A row's group is the hidden flat surface it lies on (a line, a plane or more), and each surface passes through zero. There are 2 groups.
The rows in order, each followed by its group:
tensor([-3.85, 0.43, -2.77, 1.90, -0.28, 0.61, -0.55, 2.25, 7.51,
        1.77, -0.91, 0.49]) qp
tensor([-1.62, 0.39, -1.48, 1.44, -0.14, 0.09, -0.40, 0.32, 5.27,
        0.58, -0.29, 0.02]) rd
tensor([2.74, -0.29, 2.05, -1.58, 0.23, -0.59, 0.52, -1.73, -5.34,
        -1.24, 0.66, -0.25]) qp
tensor([-1.56, 0.55, -1.45, 1.33, -0.32, -0.07, -0.31, 0.35, 4.90,
        0.52, -0.39, -0.03]) rd
tensor([-1.91, 0.12, -1.53, 1.13, 0.04, 0.32, -0.16, 1.45, 3.97,
        0.93, -0.50, 0.25]) qp
tensor([-1.82, 0.59, -1.37, 1.61, -0.28, 0.14, -0.33, 0.09, 5.70,
        0.73, -0.35, -0.02]) rd
tensor([-1.76, 0.50, -1.50, 1.30, -0.07, 0.26, -0.63, 0.43, 5.25,
        0.59, -0.40, -0.09]) rd
tensor([-2.86, 0.85, -2.46, 2.18, -0.32, 0.28, -0.72, 0.50, 8.82,
        0.82, -0.53, -0.04]) rd
tensor([1.40, -0.39, 1.35, -1.08, 0.03, -0.15, 0.35, -0.35, -4.14,
        -0.47, 0.35, 0.19]) rd
tensor([4.30, -0.54, 3.46, -2.68, 0.18, -0.91, 0.79, -2.85, -9.11,
        -2.22, 1.06, -0.53]) qp
tensor([3.33, -1.21, 2.95, -2.72, 0.37, -0.34, 0.73, -0.88, -9.90,
        -1.16, 0.62, 0.18]) rd
tensor([-3.04, 0.91, -2.58, 2.33, -0.37, 0.36, -0.80, 0.81, 9.29,
        0.79, -0.57, 0.18]) rd
tensor([-4.59, 0.65, -3.64, 2.87, -0.15, 0.77, -0.89, 2.92, 9.41,
        2.45, -0.96, 0.47]) qp
How many dimensions does the flat surface of each group have? Groups go in the order their names first appear in the answers above:
1 1
